First come named moves, each a turn or a mirror, each shown by rows before and after it. For each pair of rows after them, which moves, in which order, take the first row to the second? The first pair is done for you.
E (before |-> after):
[  0  -2  -8   6  -2   5 -10 -11 -16  11  -3   8  -8   6  -3  -1  -8   3
  16   3 -16   9  -1] |-> [  1  -7 -11  -3   1   0  -9  -5 -14   5   7   4   1   9  -5 -10  -3   1
   8   4 -15  12  19]
[ -3   2  -1   0  -4   9  -5  -7   1   0 -12   7 -13 -12  -4  -5  -4  -5
   6  -8   0  -8  -7] |-> [ -4  -4  -4 -14   3  -3  -2   1  -2 -11   0   0  -2  -8  -5 -12   0  -7
  -5  -4   3  -5  16]
[ 12   5  27  22 -12   8 -19  27   8   5 -26 -19   8 -21  11 -13  11 -19
  18 -11   4  -2 -35] |-> [ 10  -2  18  -2  -2 -13 -11  39   4  -9  -6 -35  33 -18  11 -28  21 -24
   0   0   2   1  13]
T (before |-> after):
[  3   1   5   4  17 -18  -1  21 -26  18  -7  -8  10 -18   0 -28  12 -10
   1  10   4  -6   7] |-> [-13  -4   7   4  19   8  -3  17 -17  16 -20  22  -9 -16  -1  -9  -3 -27
   9 -18  12  -6 -15]
[  3 -11  -9  -9  10 -19   7  -3  -4   0  19 -18  16   4   4 -13   5  12
  -7  16  -8   2  27] |-> [ -7 -15 -14 -17  20  18   3  -1  -4  21   2  -5  15  11   3 -27   1 -14
   9   3   0   2   6]
[ 10  -3  10   4  -6 -23  -3   5   0 -12   8  -4  11 -10   5   7  14   9
  -7   4  -5  -1  14] |-> [ 11   0   1  -2   2  -2 -12  16  -2  14  -5  -9  15  -5   7 -16  17 -12
   3   5   3  -3   5]
[ -6  -8   7 -15  11 -16   1  30   1  -4 -10  -6  20  13   4 -38  23 -13
 -12  -2   0  -8  30] |-> [-22 -12   7 -16  15  10   1  24  14  -6 -20  21   1  16   0 -22  10 -23
  -2 -26   6  -3   7]
L (before |-> after):
[  7 -10   0  -9   5  17  10   1   7   6   9  11  -2  11   7  13   9 -14
 -19   5  -1   8  -2] |-> [  8  -6  -8   0  -8  15   3 -10   3  10   8  15 -12  -3  -1  14  11  -9
 -17   9  -9   6  -9]
[ -3 -16 -35 -26   6  -7   0  -2 -16   1  25   8  14  10   9 -13  11  24
 -11  33 -25  11  26] |-> [-13 -19 -35 -39  17  10  10   5  -8   1  23  17  16  21  11 -11   4   9
  -8  21 -17   9  26]
[ -2  11  11   6   2  -3   0 -10  -2 -11  19 -11  -6  -2   9  16 -10   8
  -3   9   6  -4  11] |-> [ -8   8   9  -2   6   6   2  -6   1 -10  19  -8  -4   7  12  17 -12   0
  -4   1  13  -3  13]
K (before |-> after):
[ 17 -14 -14 -19  -6 -30 -13  21 -22  -6  11 -35  36  -3  -4 -43  23   4
  -8  43  -7   7  47] |-> [  0 -26  -5 -34  11 -26  25  -8 -11 -26  31 -22  31  37   4 -14 -11  25
  -3  37   3  18  49]
[  4   5  -3   6  -1   9   9 -16  10  10  -8   0  -6   6   2  15 -16  -3
 -14   6   3 -10 -14] |-> [ 12   9 -10  13  -8   8  -6  -5   6  11 -14  -4   0 -13  -2   7  -2  -8
 -16  10  -1 -13  -8]
[  2  -1  14  -8   9  -9  18 -16   5  -6  16   5  20  28   6  -2   2  16
   0  13   5  16   8] |-> [ 17  12  13   8   3  -7  -2   3  -2  12  -1 -11  23   8   5 -30  21   5
   5  22   6  10  -2]
[ -4  -1  -9 -15   8   7  -8  11  -5   3   0  -4  12  -5  -5 -14  16 -15
  -4   3   2  -2  12] |-> [-13  -8  -8 -20  12   8  11  -1   1  -7  10   6   8  14   0   2  -3  -5
  -6   0   7   4  14]
Then:
(2 to 4 moves a pair)
[  7   4   6 -12   7   5  -4  25   0   3  -5 -14  16  -1  15 -18  14 -27
  -3 -12  11  -5  12] |-> [ 16  12  16   4  -6 -11  -6  21   9 -13 -10 -12   7 -15  14  -1  15 -17
  -8 -17  11 -12  -1] : T then T then K then K
[-11 -12  -9  -5 -16 -17  11  -9  -9 -24  23  10   5   1  -1  11  -6  22
 -11  13  -4  10   7] |-> [-13  -5  -8   3 -20  15 -11   5  -6  -7  -4  32 -10 -18  -7   8  -1  -5
  -1 -10   1   4 -20] : K then K then T then T
[  0  -3  -6 -10  10 -17  -6  18   3   5   9  -9  15 -11  -6 -21   8 -19
 -19   9   3   1  25] |-> [ -2   5  15   4  14  12  -6  11  11  23 -14   6  -7   0   6  -2  -6 -28
   5 -14  16  -2 -25] : E then L then L then L
[  8   6  18  22 -20  22 -21  12  -1  25 -24 -16 -12 -13   9  -3  11  -8
  16  -7  20  -5 -48] |-> [-23 -13  23 -23   3  10   8  26  22 -24   4   2   8  12  19  15   6 -23
  -9 -34  31   0   0] : T then L then E then L
[ -9  11  -9   4   9   8 -18   8   7 -14 -26   0  -9   4 -13  -9  -3 -12
   8  -6  -8   1 -12] |-> [  3  10  -5   1  17  -9  -2   5   0 -10  -8 -28   4  17  -3 -17  -3   4
   5  11 -15   1   4] : T then T then K then T
[  2  11 -18 -29  -3 -15   1  24   6  19 -17   3  17  -9  -8  -9 -10 -17
   0  -9  26 -26   7] |-> [  4   7  -9 -28   6 -18  21  14   0  25  -7 -11  23  14   4  -6 -20  -3
   6   4  30 -22   3] : K then T then T then K
[  3  -2  -3 -14  -9  -9   1  12  21 -21   2  -3 -18  -2 -10  -3  -9 -16
 -24 -28   1   8  35] |-> [ 20   4  -5   7 -29 -24  -7   0  13 -15   3 -13 -22 -15 -16  -7  -3   2
 -23  -7 -11   6  28] : L then E then T
[ -6  -9 -15  -4   0  22 -15  -2  -6  32 -11  19  -6  -3 -11 -16   1 -13
   2  -8   1   1  -2] |-> [ -1   0  -8  11 -17   4 -23  -3  -4  14 -16  20 -15 -24 -11   2   9  -3
  -8 -11  -5  -3  -6] : T then K then K
[  4  -1  11 -18  19   3  12  19   2  10  12 -19  16  23  20 -23   3 -10
  14   3  11  -2   6] |-> [ 12   3  -1  -6   5 -18   4   9  -7  14  18 -26  17   6   7 -25  11   6
   4  19  -5   2  21] : E then L then L then E
[  5  -2 -14  -7  -6  -5  -8   4  -4  -8   7  -6   9 -10  -9 -19   1  -3
 -10  13 -13   3  20] |-> [ -4 -12 -12 -13   1   3   9 -12  -2 -10  15   2   6   7 -12  -9 -17   8
  -5  13 -11   7  14] : T then L then K then T
[ -6  -9 -36 -14 -16   5   2 -22 -14  23   1   9  -3   3 -18   3 -23  15
  -6  26  -3  25   4] |-> [  7  -1 -30  -2 -22  -7   0 -18 -16  25   1  -1  -2  -2 -15   0 -17  25
  -7  32  -6  22   2] : K then T then T then T
